Each path below is one point turned by a fixed rotation once a step. After each direction that follows a path, write how fast that rotation turns it, in deg/step (0 if it stays still).
Each turn is a multiple of 5 degrees from 10 to 175, or 0.
Each row of a path follows its step; steps can be skipped.

step 7: [ -2   6   2  -4   6 -13 -17   6 -10  21  -7   2  14   6  -2  -2 -12  -1
 -10   2   1   7   6 -12 -19  -1   1  -6  11  -4  -4  -6   0  -6  11  -6
   7  -9  11   0 -12  -2   6   5  20  -5  -5   1  -7  -4  -5   5   5 -12
 -15  -3  10   5  -2  12   6 -12   3 -16 -14  -2   4   6  -7   0  13  13
  11  -9   9   2 -12  -2 -10 -11   6   3]
step 9: [ -8  18   4  -4 -12  13   7 -11   9 -11  -5  16  -2 -17   1  -6  18   6
   2   3   3  14 -10   8   4  -6  11  17   1   1  -4 -11  -2   3   8  -8
 -12  -2  12  -1 -10   3  -6 -11   4  -2  -3  -8   1   9  -6  -1  -6   7
  12  -9  -5  -6   7   4   0  -3  -4 -10  -4   1   5  -3  27 -16   7  -8
 -15   9  -5   2   1  -8  -1  -1   2   2]
step 14: [  1  18 -16   5  -6  12  15   1 -19 -14   3  -6  -6   4  -1 -13 -13  -1
 -14   2  -2 -14   3  -7  12  -4  -3 -10  -6   1 -10  -5   6  -9  15   5
  -7   8 -15   2  15   2  -6  -4  12  -3   3  -3  -5 -18  -1  -2   3  -6
  -6  -2  -5   6  25  -5   9  -1  -1   3  -2  11   2  14  -7 -10  -1  -7
   0   0  -5  10   1   8  -5   0  -4   6]
step 17: [  5   9 -15   7  -1 -10   0  -1  -2   5   0  -1  -8  11  10 -19   2  -6
  -9 -17   0   0  -4  12 -14  15  12 -27 -13  -1  -5  -6  -9  -3  -9   0
  -4   3   2  -2   0   8  -7  -6  -2   3  -1   8   0   2  12  13  -6 -11
  16  13  -4   8  10   1  -2   9   4 -13  13  11   6 -15  -2  10   1  -3
  15   5   4  -7   0   4   3  -1  -3  -7]
step 23: [  7  -1 -18  -4   2  10  10   0  -9  13  -7   2  13  12   7 -11  -1   7
  -3  -7  -1  -4 -11   8  -2  -1  -2 -16   1  -1   0   0   9   3   7  -4
   2  -4  -8  -6 -16  -1  11  16  -9   5 -12  -1  -6   5   7  16  -8 -10
   8   8  26  14   2   1  -6  10  19   3  -3  -8 -15  -9  -2  -1   2   2
  -1 -14  -5  -2  -2   7  14   0   0 -12]
step 25: [ 17   1   5  -4   5  -7 -10  -2 -16   7   7   1  -8  -6   4   2  17  14
  -8  -8   4  -7   3  -4  -9  -5   5  20 -11  -1  15   2  -9   2  -3 -12
   0  -6   7  -5  11   2   7 -18   1   1  -5   3 -10   9   4 -15   4  -3
  13 -10   2  -6  -8  -6  11   6   3  13  -3   0  14  19  -3  -9  -1   8
 -10   6   3   6  12  -2   5 -18   5   6]
step 28: [-13 -19   5   7   0   3   9  -7   2  18  -4  -2   3  -1  -4  14   6  -7
 -11  -3  -5   1  18   5  -2  20   0  14 -16   0   6  -9   1   7   8   5
  -3  -7 -10 -18  -1  -8  -4   6 -19   4   5   5   4  25 -11   7  -9   9
   7   4  -3  -4   8   9   0  -5  -8  14   6   4  -1   4   3  -3  -4  -6
 -11  11   7   4   0 -11   4  -1   4   7]
[ 0  0 -1  3  0 -1  1 -1 -4  2 -1 -1  3 -3  0  1  2  1  0  2  5  0  3  0
  1 -1  2  1  2 -3 -1  0  0  0  2  0  1  6 -2  1 -2  1  1  0 -1 -3 -3  2
  4  1 -1  0 -1  3  2  1  3  0 -3  0  0 -3  0 -1  2 -3  5  2  2  1  4 -2
 -2 -5  0  2 -2  1  2 -2  3  3]  20
[ 3 -4 -2  1 -1  1 -1  1  2  1  2  2  2  0  2  4  2  2 -1  3 -1  1  0 -2
  1  1  4  2  2 -1  2  1  0  1  4  0 -2 -1  2 -5  0 -1  1  1  6 -1  2  2
 -1  3  3  2 -3 -2 -2  3  2 -1 -4  0  6  1  0  1 -1  1  1  0  1  0  2 -4
 -1  3 -1 -1  3  2 -3  1  0  1]  115
